(in the rows, 128 means zero)
Each path below is one point turned by a fixed rotation once a step. After each direction that follows a path, write how fast that rotation turns it, in deg/step (0 if it stays still).
Each turn is a multiple of 5 degrees from 10 to 175, or 0.
Each row of a path follows its step; steps can be skipped.
Path 1:
step 0: [126 125 131 129 140 138 131 140 124 118 133 136 132 125 125 133 133 144
 128 148 138 119 121 117 135 122 124 110 115 130 121 119 124 127 125 140
 121 123 128 139 132 120 121 120 131]
step 1: [124 129 127 137 114 119 133 119 132 151 132 129 114 138 143 153 125 133
 124 123 129 125 123 131 128 119 131 125 133 127 133 142 131 130 123 135
 126 126 131 125 124 133 113 125 125]
step 2: [122 134 129 120 143 132 122 159 121 132 123 131 129 129 128 128 140 128
 136 129 119 118 130 132 130 120 131 127 130 114 110 134 127 118 130 132
 120 130 127 139 130 126 132 114 128]
step 3: [137 146 129 141 122 121 125 123 121 142 143 145 136 133 126 127 117 136
 119 146 124 136 128 125 136 121 124 123 125 124 136 132 132 133 122 132
 132 131 132 125 118 145 122 122 132]
step 4: [120 123 132 130 128 116 138 130 125 131 115 137 114 129 133 129 147 126
 132 134 120 127 126 130 126 131 128 111 131 129 114 129 140 116 136 129
 145 122 134 145 141 123 129 120 132]
step 5: [145 134 118 136 120 121 120 138 137 132 125 147 131 127 126 128 127 126
 118 126 135 139 126 130 132 106 125 125 121 115 132 129 115 127 120 139
 118 119 130 131 129 125 125 129 115]
step 6: [126 131 133 125 125 135 136 130 123 126 121 128 134 144 121 140 136 127
 119 136 124 124 135 127 134 131 122 120 132 142 128 145 122 114 137 127
 134 127 122 134 135 128 111 105 140]
step 7: [124 122 113 132 132 124 135 142 136 137 128 139 119 130 128 124 125 152
 133 134 132 127 111 131 133 129 131 119 124 111 129 127 128 133 133 138
 122 115 129 115 134 136 119 127 123]
step 8: [138 124 121 141 134 129 124 127 126 135 131 125 111 141 129 144 139 115
 123 134 129 121 137 128 138 121 123 136 121 126 120 133 134 123 123 123
 130 134 126 142 114 130 121 107 124]
step 9: [118 140 130 121 137 115 116 128 128 137 123 133 134 112 135 128 130 144
 127 139 116 123 126 125 133 118 135 115 123 120 131 133 116 125 134 125
 118 111 134 127 130 132 130 116 138]
step 10: [136 126 133 137 128 116 145 136 125 130 133 147 125 150 134 133 128 112
 123 130 126 133 124 131 137 127 122 128 131 126 126 141 137 129 132 120
 125 134 140 126 135 144 135 120 120]
Directions:
[126 125 124 128 130 125 128 123 125 128 128 127 125 129 126 131 130 131
 128 130 132 131 128 125 127 126 127 127 124 126 130 122 134 129 127 130
 132 128 127 130 128 126 130 128 127]
95
Path 2:
step 0: [132 123 139 129 119 115 129 116 126 134 138 137 134 135 125 125 132 119
 126 136 124 113 124 124 137 124 146 124 132 139 135 120 122 123 123 142
 127 126 128 131 120 125 133 121 145]
step 1: [128 120 114 126 120 122 126 119 129 130 127 131 132 121 132 135 132 139
 124 106 136 134 131 130 126 134 117 133 135 125 129 128 132 132 134 131
 143 142 137 141 138 122 113 119 132]
step 2: [126 129 135 137 129 132 119 127 129 126 123 107 131 125 109 122 118 134
 127 121 133 126 115 135 131 130 124 126 120 131 138 125 138 139 122 119
 115 124 137 114 117 123 133 130 135]
step 3: [119 130 116 125 127 129 124 122 117 128 130 128 115 137 141 144 135 125
 132 138 129 129 124 125 121 128 127 121 133 137 110 116 127 138 121 125
 134 134 113 113 126 133 125 135 132]
step 4: [129 135 140 119 126 134 143 128 131 118 127 133 135 119 125 124 121 126
 126 125 136 119 124 116 120 118 132 116 120 131 144 133 119 123 130 115
 139 133 118 140 125 134 116 128 132]
step 5: [131 125 129 148 125 121 123 125 131 137 118 127 111 147 136 120 124 138
 130 124 127 129 133 123 136 137 126 140 120 128 126 141 133 119 129 130
 141 127 125 131 114 131 129 118 126]
step 6: [124 132 133 115 144 131 126 125 117 122 133 128 128 135 127 126 135 130
 138 128 113 139 109 131 124 130 111 129 125 120 130 117 116 125 134 122
 123 128 144 134 133 129 136 121 133]
step 7: [120 127 109 137 120 122 128 128 135 133 129 136 133 114 125 117 133 131
 119 136 135 126 121 110 117 131 131 124 121 120 117 129 127 119 124 123
 123 115 131 114 133 130 127 137 123]
step 8: [128 131 124 135 133 140 134 128 109 129 119 125 141 126 137 118 121 116
 127 141 131 126 142 141 137 132 128 126 135 118 135 128 123 132 118 121
 138 139 120 134 128 127 139 125 122]
step 9: [130 125 142 119 143 110 117 134 132 129 123 139 127 123 126 131 120 130
 126 128 133 137 121 126 133 126 144 136 125 135 121 133 135 120 132 137
 135 139 132 133 128 137 138 144 132]
step 10: [134 126 139 134 112 136 130 121 125 118 113 141 124 131 125 134 141 129
 126 131 134 127 124 127 124 132 126 131 131 131 127 124 130 143 134 133
 126 114 141 135 141 123 133 113 114]
Directions:
[131 127 126 127 123 128 131 125 126 129 131 130 127 126 132 126 131 125
 129 131 129 128 130 129 127 125 130 126 124 125 129 125 127 129 125 126
 122 130 123 128 125 131 126 132 128]
90
[129 132 128 124 129 127 130 132 129 127 129 131 125 123 122 128 125 127
 129 126 129 131 127 128 126 129 126 128 124 125 130 129 130 127 131 129
 129 131 127 128 130 124 128 132 133]
145
[129 129 127 128 132 125 127 127 128 130 129 126 126 127 126 131 131 126
 125 127 128 125 127 124 132 124 125 129 128 127 129 127 125 129 129 129
 128 131 129 129 135 136 126 130 128]
130
Path 3:
step 0: [125 128 115 133 123 120 121 124 128 117 130 136 115 132 141 138 133 135
 126 118 130 142 137 133 113 118 136 132 119 131 128 107 132 144 122 129
 129 130 112 129 117 130 128 134 127]
step 1: [131 132 123 136 132 134 109 116 121 115 125 119 128 126 121 131 128 114
 133 123 136 132 130 131 107 126 139 147 128 132 125 123 120 120 123 138
 139 139 117 126 126 132 120 132 138]
step 2: [124 129 118 134 128 127 120 117 116 110 142 128 143 125 122 105 114 130
 135 124 136 133 130 124 129 124 126 134 138 126 131 113 122 125 140 139
 121 130 130 130 125 128 120 120 134]
step 3: [122 130 121 131 126 129 124 125 118 127 151 128 132 132 143 129 124 137
 122 116 131 142 141 137 128 135 132 126 127 137 142 116 128 136 134 129
 114 129 116 138 125 131 117 139 119]
step 4: [135 127 114 122 134 140 115 113 133 123 131 133 121 138 136 134 117 117
 130 124 142 129 135 146 126 122 141 137 119 133 137 127 137 126 121 127
 134 135 112 130 120 124 121 135 132]
step 5: [136 137 122 122 122 124 120 126 128 111 128 138 123 120 131 109 129 126
 131 126 143 128 126 129 121 110 136 145 132 131 120 115 125 133 137 128
 130 133 123 132 116 131 118 124 144]
step 6: [127 140 126 143 126 136 127 121 117 120 147 123 126 119 129 119 135 125
 133 125 132 137 145 125 116 129 119 143 139 138 130 123 120 143 130 129
 119 131 124 130 134 135 115 138 129]
step 7: [120 119 104 133 134 136 123 114 124 111 144 126 127 136 131 124 114 129
 130 115 134 138 143 127 129 129 128 138 127 122 138 130 139 131 120 124
 132 135 122 128 132 130 134 131 121]
step 8: [131 125 109 124 118 122 113 126 132 115 122 132 134 125 130 122 132 130
 121 111 136 148 127 141 121 117 141 132 123 132 130 117 127 126 126 128
 125 132 117 141 115 125 133 132 128]
step 9: [136 139 125 137 125 126 112 119 119 123 128 129 127 133 123 132 127 115
 137 132 131 134 133 138 114 116 125 140 129 144 124 109 123 131 128 145
 119 129 122 126 123 124 115 137 129]
step 10: [119 123 119 135 139 126 116 117 117 117 151 126 122 138 130 119 121 135
 134 129 135 122 136 121 121 131 134 142 133 125 125 116 135 125 143 135
 131 138 125 128 131 134 114 127 132]
Directions:
[127 130 129 129 125 126 132 129 132 130 127 129 132 125 130 127 130 128
 130 126 125 128 132 130 130 126 124 128 127 130 129 121 126 131 128 132
 124 123 129 128 125 131 129 130 130]
120
[128 130 133 124 130 130 130 128 127 131 131 129 130 128 132 129 123 128
 127 129 131 124 126 130 131 131 132 125 128 128 132 127 126 126 131 129
 128 128 126 128 125 129 122 127 131]
45
[127 127 125 129 128 128 129 123 135 124 129 129 129 127 130 129 125 128
 126 128 130 123 128 126 130 128 126 131 127 129 125 127 129 120 129 128
 131 126 133 126 128 128 127 130 126]
130
Path 4:
step 0: [128 124 110 113 116 138 148 132 115 136 130 132 119 117 140 134 131 130
 139 134 140 121 124 134 119 136 125 135 121 140 128 137 132 128 128 124
 125 126 132 131 121 137 132 124 122]
step 1: [127 123 125 134 142 122 131 145 120 121 116 135 133 137 132 124 118 130
 126 131 126 136 128 128 127 147 125 124 135 120 111 134 140 117 136 132
 123 107 131 131 130 128 133 127 125]
step 2: [139 128 140 134 122 132 132 123 129 141 128 138 129 125 141 124 131 146
 124 120 129 141 129 127 130 127 115 124 118 130 118 134 126 122 122 121
 126 131 125 124 129 123 104 130 111]
step 3: [124 124 122 121 116 139 135 115 113 130 114 120 114 123 130 117 121 128
 125 124 135 134 129 130 137 128 124 122 127 138 125 132 123 137 140 137
 114 118 119 140 135 123 134 128 137]
step 4: [134 125 137 137 124 135 144 141 121 126 126 133 132 131 131 134 110 124
 115 128 131 129 130 141 119 140 140 116 125 126 122 134 131 123 126 128
 118 140 127 120 112 137 129 118 135]
step 5: [127 139 125 114 124 129 153 134 129 131 139 142 135 124 130 119 139 137
 128 132 122 127 126 123 134 142 133 133 118 126 120 137 119 127 133 134
 131 118 121 138 126 122 126 133 113]
step 6: [122 117 139 144 138 123 130 129 129 127 123 115 127 126 126 116 115 144
 128 116 128 122 130 131 134 127 131 116 136 121 123 134 131 130 132 139
 110 118 123 133 133 120 120 141 122]
step 7: [141 139 131 127 120 141 143 131 135 139 132 122 120 123 135 137 121 128
 127 118 131 132 129 137 128 128 124 129 125 133 121 113 117 138 128 141
 118 147 129 127 133 134 112 123 127]
step 8: [117 151 116 121 138 135 132 133 119 121 123 129 129 119 128 122 119 125
 134 126 135 127 116 137 130 138 141 127 120 130 131 128 125 130 134 128
 120 117 114 140 115 131 134 136 138]
step 9: [130 124 122 134 134 125 136 142 135 131 133 127 131 132 129 132 121 137
 123 111 132 123 132 130 129 141 129 124 132 112 130 136 133 135 126 123
 124 129 128 114 114 140 130 132 101]
step 10: [136 138 133 118 136 133 131 120 136 139 125 129 115 125 133 132 129 127
 146 118 117 136 122 121 137 137 135 127 128 129 121 124 127 126 145 137
 129 121 123 129 146 121 121 132 112]
Directions:
[131 126 132 125 127 125 122 127 130 129 127 132 126 130 130 125 133 130
 128 127 124 129 129 129 128 127 130 129 129 126 127 127 130 133 128 127
 121 128 129 130 130 130 126 131 127]
90
[131 126 130 132 130 126 128 130 129 130 125 124 132 132 130 134 133 127
 124 129 131 127 126 127 127 127 126 125 124 126 129 126 127 127 128 128
 123 130 127 127 126 128 128 126 125]
145
[128 126 128 127 128 119 129 132 128 126 125 127 126 129 130 128 125 130
 132 129 126 130 127 128 130 124 127 127 125 128 128 129 125 127 127 132
 132 128 128 125 131 126 124 129 125]
85
[123 126 130 127 127 127 129 128 129 132 130 128 123 130 127 128 130 126
 128 129 129 126 125 133 128 127 124 125 130 125 127 128 127 130 124 129
 129 120 123 127 126 130 129 128 130]
135
[130 129 126 126 128 130 125 129 128 127 124 128 133 131 125 131 130 126
 131 128 126 127 127 130 130 130 128 127 132 129 127 132 123 126 133 130
 127 125 123 130 132 127 129 129 131]
155
Path 5:
step 0: [126 126 138 136 127 122 128 123 124 126 135 132 130 134 130 131 111 127
 127 132 136 115 138 125 112 134 132 123 130 118 125 118 129 124 148 120
 128 111 130 137 124 126 131 132 128]
step 1: [122 124 140 132 122 125 142 124 134 133 134 119 130 133 117 133 114 121
 116 126 130 121 130 120 142 122 129 133 118 131 116 123 134 129 128 127
 124 126 137 139 115 131 128 127 138]
step 2: [130 123 134 124 133 118 138 125 132 134 147 125 120 119 135 128 132 118
 121 127 129 124 129 125 132 116 115 123 117 120 120 131 129 127 110 120
 119 116 125 129 131 129 129 129 119]
step 3: [121 128 133 134 129 106 121 139 119 122 132 127 135 124 126 138 125 134
 116 135 130 121 128 125 115 126 114 111 119 121 123 127 122 123 133 129
 129 126 125 126 133 130 132 138 123]
step 4: [123 134 126 126 129 122 131 127 127 122 127 120 128 125 111 136 131 137
 110 117 122 137 137 123 129 114 130 121 121 128 128 123 131 136 130 131
 128 139 140 138 120 123 137 140 132]
step 5: [136 120 135 118 134 131 134 118 126 116 131 134 118 115 137 120 132 131
 126 118 125 128 129 125 128 115 128 116 125 122 131 124 129 130 115 138
 135 129 140 142 134 129 133 127 115]
step 6: [131 116 134 125 140 124 120 133 115 114 129 132 128 121 138 124 129 131
 121 129 123 117 131 119 120 145 130 121 123 131 118 129 129 124 138 137
 122 137 139 131 139 135 124 131 129]
step 7: [124 126 125 137 132 121 130 128 128 129 126 131 129 126 131 128 128 122
 124 117 120 136 145 122 119 131 129 144 133 137 119 126 133 132 128 134
 115 141 145 130 127 126 143 132 138]
step 8: [131 118 135 131 129 120 139 129 135 138 125 137 134 123 139 125 134 129
 144 121 127 124 139 136 123 119 114 128 134 130 128 126 133 128 113 140
 134 131 135 142 133 123 122 122 134]
step 9: [129 124 127 125 142 120 133 138 127 130 128 130 127 134 131 123 139 138
 138 126 128 122 125 131 114 145 117 120 122 121 130 118 129 129 137 130
 115 122 128 139 126 127 115 129 141]
step 10: [125 132 135 138 132 123 136 120 132 126 130 122 132 138 130 129 130 130
 131 122 141 144 122 127 121 130 122 140 123 126 133 119 123 130 137 140
 115 128 138 129 113 138 139 132 136]
Directions:
[130 128 129 129 126 123 130 127 128 128 134 125 132 130 124 130 130 126
 131 126 130 130 125 126 131 129 130 124 125 125 128 122 127 126 125 126
 130 128 126 124 129 129 129 129 129]
40
[129 130 124 126 131 130 126 128 130 129 130 127 123 128 128 125 130 125
 128 124 126 131 129 128 123 128 130 129 129 126 128 125 130 131 127 121
 123 125 127 127 128 126 132 129 128]
145
[129 130 132 131 130 129 127 128 126 123 130 129 127 125 130 130 132 127
 125 130 129 131 126 129 129 132 125 129 128 127 129 132 123 125 128 126
 124 125 130 125 130 128 129 125 132]
100
[127 129 130 130 128 131 133 126 132 134 127 129 130 131 131 127 126 128
 129 132 131 131 128 125 126 130 125 127 130 128 125 126 129 124 128 126
 125 125 126 131 129 127 126 131 133]
40
